Where one turn sends some rows of the set: a few examples, then the rows asked:
nulav: 11	-24	-57	61	-50	-253	206	-114	-72	-102	43	-341	85	-11	238	-65	-62	-201	-26	-57	12	-9	10	-80	56	-34	-283	13	170	-17	41	104	-302	52	-73	235	-28	4	-31	189	-68	136	-244	109	234	-53	-23	-32	-49	97	-148	-5	-130	-166	308	136	141	-77	48	15	-191	86	-98	114	11	1	353	-92	81
pum: -49	117	13	149	-58	-124	164	-61	-14	-62	53	-177	130	-29	259	-52	-87	-198	37	-193	17	-29	130	-61	-11	74	-245	-28	-9	12	93	113	-319	39	-98	215	-44	7	-208	105	-101	19	-195	249	167	13	-27	-43	-138	236	-76	-48	-130	-262	185	82	87	-116	80	1	-243	44	-129	113	76	-99	424	-70	-13
Siz: 193	-13	93	8	-70	40	36	-178	28	-32	165	84	173	-81	-31	-185	-135	-406	33	-226	170	-97	-95	-80	232	257	72	15	114	145	97	14	-141	-90	175	167	50	109	80	-52	-179	39	-187	157	-168	-141	-115	-130	42	214	-74	62	55	-139	-28	-21	53	8	139	-194	-146	-72	106	-1	193	-294	245	-150	-58
sufud: 370	-188	140	21	-30	-90	73	-244	-168	-20	-8	24	195	27	205	31	-207	-212	52	-125	124	-44	-198	131	92	46	22	-48	100	177	2	124	-152	-122	93	165	132	76	21	183	69	181	-43	-15	95	68	116	-58	35	254	-150	-54	128	-89	60	49	73	-217	117	-147	-246	-24	-186	109	332	-26	245	-142	144
vab: -92	-177	-112	181	-222	-19	-36	-280	-207	101	44	-10	25	51	235	15	-36	-69	148	-78	104	11	-72	156	-60	-219	-116	-64	9	19	77	248	-204	-62	111	378	-30	87	43	-113	-185	153	-62	107	167	37	7	1	144	49	-98	-140	-28	-98	197	93	170	-70	134	-119	-283	30	-94	135	83	148	110	-199	-212
zad: 297	-154	116	-28	35	-73	21	-238	-68	-78	-22	52	114	35	299	-53	-298	-343	95	-106	203	37	-160	159	169	111	49	-40	-19	30	4	53	-15	-50	73	342	97	140	-14	229	-120	33	-6	-72	98	-25	32	-43	10	232	-139	9	105	-4	-42	17	160	-18	20	-182	-213	-5	-146	29	117	-32	359	-198	-51
dar: 206	-86	111	-19	29	-3	265	-200	-52	-61	10	-108	305	18	-38	-64	-168	-326	-126	-242	164	-80	-183	-74	128	287	46	-221	57	183	69	-4	-152	-130	65	1	65	1	246	-53	-66	155	-187	-6	-108	-149	-21	-139	64	198	-111	59	24	-219	88	-121	146	-65	94	-81	-129	46	9	25	133	-269	273	-83	78
neduv: 37	-144	-75	132	-116	-48	97	-197	-172	-52	67	-60	257	-25	-121	-181	69	-182	-46	-22	78	9	-6	-99	34	135	-108	-91	137	70	260	167	-245	14	183	28	-56	-33	235	-183	-173	209	-167	84	18	-244	-11	-203	183	-77	-55	-138	14	-44	241	0	26	-62	115	-37	-127	84	62	-15	-59	-123	22	-216	-223
pok: -4	-65	-136	118	-160	47	-17	-219	-129	-77	156	-25	172	37	-151	-253	16	-170	38	-90	143	-42	129	13	-30	171	-67	-79	88	88	359	71	-278	3	122	106	-9	44	189	-169	-308	114	-133	148	-30	-187	-62	-136	119	-18	1	-86	-8	-111	33	-4	-74	-55	162	-121	-197	10	27	-18	156	-212	149	-198	-240
fifo: -65	-128	36	168	-132	31	56	-286	-203	64	-20	-98	171	1	301	118	-101	-7	-5	-121	65	61	-27	139	-124	-112	-71	-223	-64	23	63	251	-143	-70	55	278	-71	-49	22	-220	-164	161	-22	47	157	86	81	-91	143	34	-98	-130	-69	-133	171	93	263	-75	75	27	-237	59	-211	129	4	56	132	-123	-190
rem: 265	-96	282	57	-50	-28	12	-150	-33	58	15	113	203	-121	329	32	-200	-281	34	-156	151	11	-210	-7	96	166	-17	30	31	105	-187	110	48	-114	79	222	86	126	65	122	-72	129	-91	39	14	-1	197	-64	58	253	-192	-69	98	-146	127	69	144	-34	-2	-111	-179	-14	-180	92	70	-157	226	-181	56
zef: 318	-62	30	49	2	-165	247	-244	-120	-17	45	-60	263	65	-19	-168	-140	-477	32	-71	134	-66	-224	-32	246	214	68	-33	156	121	89	91	-212	-28	163	162	71	-17	221	27	-73	141	-134	4	-35	-200	-111	-222	147	135	-15	-3	42	24	72	-26	166	-143	90	-257	-118	7	154	5	89	-125	142	-186	-76
zifik: -25	-130	-55	95	-64	88	94	-98	-136	-123	102	-153	287	14	-59	-197	-28	-174	-88	-164	111	16	60	-35	-59	184	-30	-242	12	56	283	59	-157	-8	50	-10	-99	-5	197	-170	-314	77	-134	66	-38	-232	-44	-201	171	-73	-40	-50	-78	-153	120	-69	5	61	113	-10	-135	52	-20	23	-71	-173	241	-112	-198
datab: 59	139	13	82	-72	-235	106	-248	-30	-83	84	-193	77	-95	243	-93	-101	-213	31	-7	8	6	168	-53	90	58	-262	132	169	-40	102	121	-329	113	-6	353	-17	-60	-158	80	-103	92	-178	167	218	23	0	-97	-83	119	-42	-27	-110	-89	122	273	144	-144	30	-22	-193	40	-104	25	117	-133	273	-134	-30
Noba: -118	-146	-44	72	-205	106	-119	-310	-129	18	110	-97	20	-26	273	10	-113	15	10	-124	121	28	44	171	-120	-147	-86	-109	22	6	74	125	-103	-89	49	380	-50	79	63	-166	-310	115	-63	74	111	100	45	-9	132	4	-129	-18	-87	-178	61	147	180	43	89	-26	-242	-17	-198	110	136	-14	199	-124	-137

neduv -> pok
pum -> nulav
rem -> sufud
And these:
vab -> Noba
Siz -> dar

